Each path below is one point turned by a fixed rotation once a step. After each direction that follows a path, write how fast that rotation turns it, in degrees per step (0 if it stays still).
Each turn is a multiple of 5 degrees from 10 to 175, or 0.
Each row of a path follows its step; steps can be skipped.
path 1
step 1: [ 18  14  -8  25  15   3   8   6 -40   5  39  -3  -7  -4  23  -8  -3  17
  28  32   2   7  28 -32 -16  11  20 -11   8  57  -3  37  16  -5 -15 -13
 -12 -15  14  -4   7  13  17  -1 -11  -1  13 -17 -50   4   3   4  34  23
   3   3   9 -31  -6  37  14  20   9 -21  13  14   5   0 -34  -6   9  -1
  16 -39 -18  21   8   5  -3  -2]
step 8: [  4   0  17  11   2 -11  12  -2   3  48  18 -12 -31 -43   9  11   4   0
  19 -40  12   7 -11  15  31 -21 -13  -7  25  33  -2   0  10   1   5  13
   2 -19   0   1  -1  -7  36  -2  -3   2   3  29  13  -3  14   0  35  50
  55 -20   4  -2  -3  -1  -4   1  54   0  -8  25  14  -2  18 -12  28 -13
  11   6  14  -5  20 -11  13 -27]
step 10: [  8   7  -8  17  18  12  13 -34  28  13   5   7  20  18   5  23   8  24
 -19  39   6  -6  -4   4  14   3  -3 -12  19  26 -11  18 -34  -1  37 -15
  -5 -18 -34  12 -18  24  36  -1  -8   5  45 -31 -25   7   5  -7   5  14
  -3   6 -30   1  38 -15  10  -2  21 -22  -5  11  -7 -38   1  12 -13  19
  17  10  19  35 -28  11  -4 -31]
step 12: [ -3  16 -39  22 -10  12 -21  12   9  -4  19 -10   2 -20  20  -1   3  27
  22  19   6 -27  -4  10  -7   4 -30 -18 -27  -6   4  14  -2  27   8  -9
 -12   6  38   7  17  64  16   5   3  -4   2  26  -8 -10   4  -1 -24  25
 -19   7  14 -13 -17  20 -30  41  17   7   4  31  -1 -23 -17  26 -17 -23
  -6 -26  15  15  15 -30 -23  -6]
step 15: [ 24  22 -23  35 -14   8  18  24  27   6   5   2  -3  12   7   7   5 -13
  -5 -14  37 -29  28  -7   7   9   3 -18   5 -14 -11   9  -9  31  40 -20
   4 -20 -45   2  -8  28  36   3 -13 -20   5  -1  12 -23   5  -1  -4  26
 -44   1   9  -1  23 -21   0 -15  16   5  -7  27  26  30   4  -5   8   8
  20 -23 -22  -8  44  18 -19  -7]
step 16: [ -5  14 -17 -22 -14  13 -14   7  15  10  10 -25  23  -1  14  -1  30  -4
  38 -15   4  11 -27 -22   8  -7   5   0  25  14  30  25   2 -20  51 -15
 -17  -7  24  26 -38 -17   9   0  13 -14  11   6  26  -4  38 -31  24  20
   7  13   5  17 -23  -8  18 -47  38 -17  12  -3  -5 -15 -13  23  -1  -1
  20 -14  19 -26 -13   3   7  -6]
step 29: [ -8   9   1  21  28  35 -10 -29  27 -22  -4 -27  -4 -23  16  37   8  29
  28  18  11  -6   0  20 -10 -10  24 -15  38  22  12  29 -27  16  -1   0
  -9  13  21   5 -32  22  37  23  10  19  23  -8   2 -23   0 -23   9  -1
  31   1 -15   7  15 -11  10  -1  36  -4 -20  -2 -19 -21   9  14  10 -10
  -1  16 -20  -1  39 -23  14  10]
Speeds:
[ -1   0   3   9  -6  -3   5  -4   3   4   2   7   1   3  -6  -3  -4   4
   3 -10   2   6  -7  -3   1  -3   1  -6   6   5   4   0  -7   2   4   0
   2  -4  -9  -6   1  -8   0   2   6   3  -2   0   1  -3  -4   0  -5   0
   1  -7   9  -5   1  -5  -7   1  -4   4   2   2  -2   2   7  -4   3   1
  -2   3   5   0   0   5  -8   2] => 65
[ -5   4   3   1  -4   1  -6   1  10  -1  -2   3   1   1   1  -1   2  -1
  -2  -7  -4 -11  -8   4  -5   0   1   4   4   2   3   3 -10   0   9  -6
   4   6   4  -1  -3  -3  -5   8  -2  -7   4  -1   1   3  -2  -3  -5  -4
   5   5  -2   1  -1   1   2   4   0   4  -4  -9  -1  -3  -8  -1   1   8
   2  -7  -1   1   4  -7  -3   0] => 110
[  2   6  -7   6  -3   0   5   2   4  -1   5   0  -5   4   0   0  -5  -1
  -6   6   0  -2   6   2  -5  -2 -10   5  -2  -1  -3  -1  -1  -2  -2  -5
  -9  -4  -8  -3  -8  -3 -10   2  -8   3   0   5  -5   4  -6  -2   0  -2
   4  -2   3   3   3  -7   7   0  -2  -2   3 -10   4  -5  10   4  -1  -3
   3   3  -3   0  -1   3   1  -3] => 90
[  3  -5   8   0  -7  10   1   9  -5   0   0   8  -3  -8   2  -5  -2  -2
  -3   4  -3   4   0   2   3  -6   1  -2   4   5   1  -5   1 -10   3  -4
  -3  -5   2   2   3   0   1   0  -4  -6  -9  -6  -4   0   0   2  -4  -4
   1  -1   5   5  -3   9   4   7   3  -1   2  -1  -2  -4   3   4  -2  -2
  -4  -7   1  -6   2   5  -2   7] => 135
[ 11   3   0   0  -8  -3  -8   5   3   6   1   4  -1  -6   7  -4   2  -2
   1  -3   7  -5   3  -7  -3  -2  -5   0  -1  -2   4   0   7  -3   3   4
  -2   8   0  -2   6   1  -5   2   1   4   2   2   6  -3   1  -5  -3  10
   4  -3   1  -2 -11  -5   0  -4   9   3   0  -1   3  -2  -4   5   1  -7
  -2   5   1   3   2   0  -2   4] => 90
[  3  -5  -1  -2   0   4   1  -7  11   4  -3  -7  -3   0  -6   3  -8   1
  -5   0   2  -3   2   6   0  -4  -1   1  -3 -10  -3  -3  -2   0   6  -3
   4   0  -3   0   6  12   0   1  -1  -1  -1  -1  -2   6   3   4  -4  -2
  -1   1   1  -4   1   3   2   2   3   3   5   2   2  -5  -6  -5   7  -6
   6   5   8   4   4  12  -1   4] => 145
[ 3 -3 -5  0  0 -2  0  1  4  4  2  3  2 -2 -5 13  7 -8  2  3 -2 13  1 -3
  3  7  0 -2  1 10  3  3 -6 -4  1  0 -9  0 -2  6  7 -1 -9 -1  3 -4  2  2
 -2  3  0  3 -2 -7 -1 -1 -2  0 -8  0 -4 -2  0  2 -6 -1 -3 -4 -3 -1 -1 -1
  8  1 -2  6  6  3  8  0] => 120
path 2
step 6: [  5  -6 -10  12 -29  -8  -1  21  20 -22  -7   1  11  10  -8 -11   6 -39
  25  -3  10  36  30 -26   5  23 -13   1   9  10 -44  18 -12  19  26  -3
 -10 -20   4  27  -1   5   4  23 -33  -7  -2   4   1   9   2  23   9   6
   1   1  23   0 -19  13   4  -6  16  -2 -31 -15  17   9  19   5  18 -15
 -24  11  21 -25  21  48   7  18]
step 7: [-18 -32   5 -13 -26 -46   1  26  -5  -4   3 -12   7  -5  -9   4  41 -20
  45 -34 -27 -12 -22 -20  14   8   6   6  21  -8  -4  13   6   7   3   7
   5   4 -16  16   2  -9  11  -5 -14  -1 -32  -1  18   4 -48 -19  -1   2
   1 -11  13  -7   4  16  -3  23  -7   4  -2  -2   6  -8 -23  29 -25   7
 -37  30  -4   6   2 -12  15 -21]
step 10: [ -2   1 -18 -14 -49 -33   1  22  12  11  -7 -11   2   5 -22  22   5   2
  10  -7 -17  -4 -18 -40  -5   4 -17 -31 -13  24 -15   0 -26  13   4 -17
   1  -5   8  -6  18 -15  -1   4 -23   0  18  18  24  15  12 -14  -2  37
   7 -10   4 -41 -39  11  -2  38   0   0 -21  -6  -4  -5   0  -7  15  -1
  -9  45 -20   4  13  15  -5 -14]
step 13: [-17 -16  17 -22 -31 -33  11   3  32   2   2 -26 -12 -20 -16  -2  -9  -3
 -10 -11   8 -21 -34  -1 -14  22 -14  12   4  22  14  -5 -28  20   0  -7
  -6  -9 -21 -20  -2  14 -11  16  17 -22  -4  17  17  -9  -6   8  -9  -2
  -1  17  -2 -35  28  11  34  11 -20  -4 -45  -3  -8   0 -14 -21  16  -4
  -8  30   9 -28  26 -17  23  23]
step 24: [ 11  -9  10 -30   0 -42  14 -12   4  15 -31  -3 -13  -5  -7 -11  19   7
  19  -1 -10  25   3 -16   9   5  -6 -12 -27  -6  -4  15  -1  -9   6  22
   9  17  -1   4  32   5 -24  -7  -7 -27  -4 -13  13  38 -16  25  -1  26
  19 -26 -19  -3   7   7  -5   9 -55  10 -35 -10 -26 -12  18 -16   4 -12
 -23  -1  11 -35  12 -18  14  -3]
step 26: [-22 -17 -10 -21   3 -14 -11  17 -29  11   2  -7  -1  36  14   2  16 -15
  10   3   6  14 -36 -19   1  17  -6   3  19  14   9 -18   2   2   2 -36
   8  -3 -13 -11  -1  20 -11  24 -17 -23 -22  35  17 -33  -2 -21  10   5
  -9   0   2 -19   6  -5  18  13  26  -7 -23  -7  -4 -26 -28  22  22  23
 -27 -12 -14  17  34  22  16 -33]
step 27: [  0  -1  26 -29 -22 -34  -6   3  -7 -13 -45   9  -6  -2   0 -33   4 -28
  16  -6  16  10  -8  -6  -9  23 -40 -38  -3   2  -2  -3 -17 -32  33   1
  -9   5 -32 -15  10 -24   5  12   2  14 -19 -27  -1  -6  16  -7 -13   3
   7  15  12   1 -13  12  17   3 -19  27 -21 -24 -23  -4  18  10  23 -20
   6  -3  14   5  30   1 -12 -15]
Speeds:
[ -1  -3   2   4  -7   3  -5   5   6   1   5  -2   4   0   2   2   0   3
   4   4   6   3   2   8  10   2  -5   0   0   6  -9   4  -2  -6 -11   5
  10  -5   1  -1  -6  -5   2  -3  -6   0  -5  -5  -2  -3   0   4   5   1
  -2   0   0   7   4  -7  -9   1  -3  -4   0   1   6   5  -5   2  -1  -2
  -3   1  -2   0   3  -3  -4   4] => 25
[  0   1   5  -6  -2  -1   3 -10   4   2   3 -10   5  -4   5  -3   1  -2
   6  -6   2   0   3  -5  -7   5  -5   2   2  -4  -2   3  -1  -4   0   3
  -4  -2  -4  -6  -5   0   5  -1   6   6  -3  -4   3   3  -9  -2  -7   5
   2   6   1   4   2  -1   2  -6   4   0  -4   6   4  -6  -5   9  -4   4
   1  -1   7   0  -7   5  -2   5] => 70
[  2  -6  -2   4  -5   4  -4   0  -2   0  -3  -7  -4  -2  -2  -2   9   1
   1   6  -6  -2   6   2  -1  -4   1  -3  -9   3  -7  -4  -3   1   3   9
  -6   7  -4  -5   6   2   0   5   6  -3  -2  -2 -11  -7   5  -9  -4  -6
   7   4  -2   1   6  -7   0  -2  -7   0  -1   1  -1   1   1   4  -2   6
   2  -4  -1  -3   2   1   3  -4] => 95
[ -7   3   4  -1  -3   2  -3   0  -2   3  -2  -4   4  11   0  -1   9  -1
   3   2   2   4   1   6  -2   1   6  -2  -1  -6  -3  -5   9  -2  -2  -1
   1   1   6   4   3   5  -2  -3   7  -8   5  -6  13   0  -6   3   0  -6
  -5   2   2  -7   3  -2  -3   0  -1  -1  -2  -6   1  -5  -3   5   0   3
   7   3  -3  -6  -2 -10   0  -3] => 170
[  2   4   4 -11  -2  -4  -3   7   2   5   3  -2   2   3  12   6  -6   0
   1  -1   8  -6   2   0  -3  -7   1   6  -7  -3   3   0  -2  -3   0   2
   2   5   0   0   5  -5   3   7  -2  -8   2   3   6  -4   4  -1  -8  -7
   5  -4   9  -1  -3  -4   2  -3   2  -5   6  -1   4   3   5   2   5  -4
   1   2   3   1   5   6  -2   1] => 85
path 3
step 1: [-18  14 -13 -43  17   1 -15 -24  -2   7 -12  14  26 -18 -17   6   9  -5
  14  28 -11   6   7 -28 -13  45  -2 -12   0  -7   7 -16  11   7  32  19
  15 -11   7  14   3 -42  12  35   5  13   2  14 -19   9  -8 -10  11 -15
 -34   4  10   9   2  43  25   1 -13 -29  23 -26 -27 -27  -3   1  -5  -9
   7  -4  10 -32   6  25   8 -26]
step 9: [ -5 -14  31  25 -13  25   0   5  -3  15  -7  -8  29   2  13  -6 -12   2
   6   2   3   1  -2 -32  14  10 -11   6 -26 -38 -43  -5 -25 -32   0   7
  -5   6 -46  28  25  10  -9  16  10 -10  -3  -9  13  25 -22 -20  -9   3
   6  -9   9 -33  -1   8  15  -8  19   2  10   0 -29   0  20   0 -18  37
 -24  16   7 -23  -8  20  28 -45]
step 10: [-21   9   3   6 -10  54   6  12 -10 -21 -11   2 -41  17 -12  22  -7 -44
  13 -26 -12   0   9   3 -12   9   9  -2  23  -5  24 -26   4  40   1 -25
 -14  11 -13 -21  22  15 -25 -13 -10  13  21  -2 -22  13  -3  -7  10   5
 -17  -2  12   4  22 -38 -12  -7  -3   7  43 -15 -16  17 -34   8   6  16
   8  -3  27 -18   3  10  12   8]
step 13: [  4  -2 -11 -10  11  42  26  11 -17   0  14  13   5 -42 -18   4  -1   8
  32 -20  25  -8  17  17 -37   8   0  12  -4  20  -4  19   8  31 -16 -10
 -38  26   3  -2 -21  -7 -18 -16  19   1   6  20 -25   0   0  -5   7   9
 -25   8  13   1 -13  36   9  14   0  -3  17 -43 -31  -2 -10 -14  -3  22
   2  -3  10  -5  49   6  16  16]
step 20: [-19  11  13   9 -28  11   2   0 -13   7 -28  14 -32  -8 -34  20 -36  -4
  -2   9   8  -2   4  17 -28 -16   6  17 -16   5  -8   3 -24  10   5 -24
 -21 -15 -22 -20   4   2   2 -13   6   7  -9 -27   4 -13  11  -3 -32  -1
  23  10 -16  -3  20  31   4  -8 -22 -37  17 -34   7  -3  -5 -56  -5  -8
 -10 -24  -3 -40 -24   5 -13 -12]
step 21: [ -2  15 -10  13 -20   1   2 -12  -7 -20 -12   9  12 -14  32  13 -16 -17
  33   9   3  36 -45   6  30  39 -18  15   4   5 -23   1  19 -14  11  -1
 -16  -8 -10  -5  21   8 -11   9 -13 -20   5   2  47 -22  10  -3  13   0
 -27   9  16  15 -10  -5  38  13   5   0 -14  -3   2  -7  -3  -6  24  33
   5  14   5 -37  39  -8  35  -4]
step 29: [ 42  20   6 -12  -4  25  -5 -11 -16  14  12 -32  -8 -22 -31   7 -23  -2
   5  -3   4  -7 -10  31  24  10   0  29  17  -5   7  27  16   4   1  18
  -8  17 -21   1   7  -7  28  23 -14 -18 -19  12  -3   9  19 -36  18 -27
  -7 -10  13  -2  -1  25 -13  26 -22  20  23  11 -21  10  23 -11  22  12
 -17  14  37  24   9  36   2 -21]
Speeds:
[-1  2 -1 -2 -2  4  6  1 -2 -2  5 -3 -5  2 -2  3 -6  7 -1  2 -1 -3  2  9
 -6  8 -3  4  5  3 -6 -9  3 -1 -7  6 -1 -5  3  2 -5 -2 -4  5  4  3  1  9
 -7  5  5 -6 -4  0 -4 -3 -7  2 -2  2 -4 -7 -8 -5  4  1  2  1  4 -3  2 -5
  3 -5  0  1  1  7 -7 -4] => 155
[  4   2  -2  -1  -2  -2   3   6  -5   0  -8  -2  -1  -4   1  -1   4  10
   2   7  -4  -6   0   0  -3  -7   0   8  12   0   0   1 -11  10   1  -1
   6   2   3  -5   6   4   3  -5  -4  -8  -2   1   5   0   6   0  -1  -3
   2   0  -2   4   0  -8   4   5  -3   1   1   2   3  -6  -1  -1   2  -9
  -3  -5   1  -1  -6   1  -3  -4] => 85
[  5   6  -5  -2   0   1  -8  -1  -3   1   1   3   0   0   2   5  -6  -2
   2   7   1  -4  -2  -3   3  -1  -6   5   2   5   3   1   8   5   1   2
   2  -6  -3   4   1  -4  14  -1   3  -3   6   2  -8   4   7  -2  -3   5
  -1   2   2   3   0  -3  -4  -1   8   0  -6   8  -1   6  -4   4   1   6
   1   4   5   0  -6 -10  -7  -3] => 100
[  2  -1  18  -6  -6  -8   0  -3   0   0   3  -3   1  -1   3   5  -3  -1
   2  -6   0   4   1   0   1 -10  -4   0  -1  -1   2   4   1   2  -6   4
  -5   0  -1   2  -1   3   7   7  -5   5   0   3   0  -6   1  -7  -1  -3
   3   1  -2  -2   0  -1   4   3  -6   7  -3  -7   6   2   6   1  -9   2
   3  -1  -1  -6  -5  -3  -6  -9] => 125
[ 0  4  2 -6  1 -1 -1 -3  9 -5 -1  5  4 -8 -9 -3  3  0  6  2 -6  1 -3  2
  1  1 -3 12  5 -2 -4 -7  5 -6 -5  5 -3  4  5  3  1  3 -4 -3 -6  0  4  0
 -2 -7  1  7  1 -4  3 -3  2  0  0  1 -4  6  4  0  2  1 -7 -1  9 -2  2  4
  9 -2  6  5 -1 -7  3  1] => 140
[  5   3   2   0   2   7   0   0   8  -4   4   4  -4  -4   6  -3  -3  -3
  -9  -2   1   3   5   2   5  -2   3   1   8   4  -6   5  -7   4  -1   0
   0   1  -2   4   0   0   6   1   2  10   4  -2  -4  -2  -1   0  10   0
   4   0   8   7   7   3  -1  -1   2  -4   1   0  -5   0  -4  -4   4   4
  -3 -14  -8  -3   0   2  -1  -2] => 110
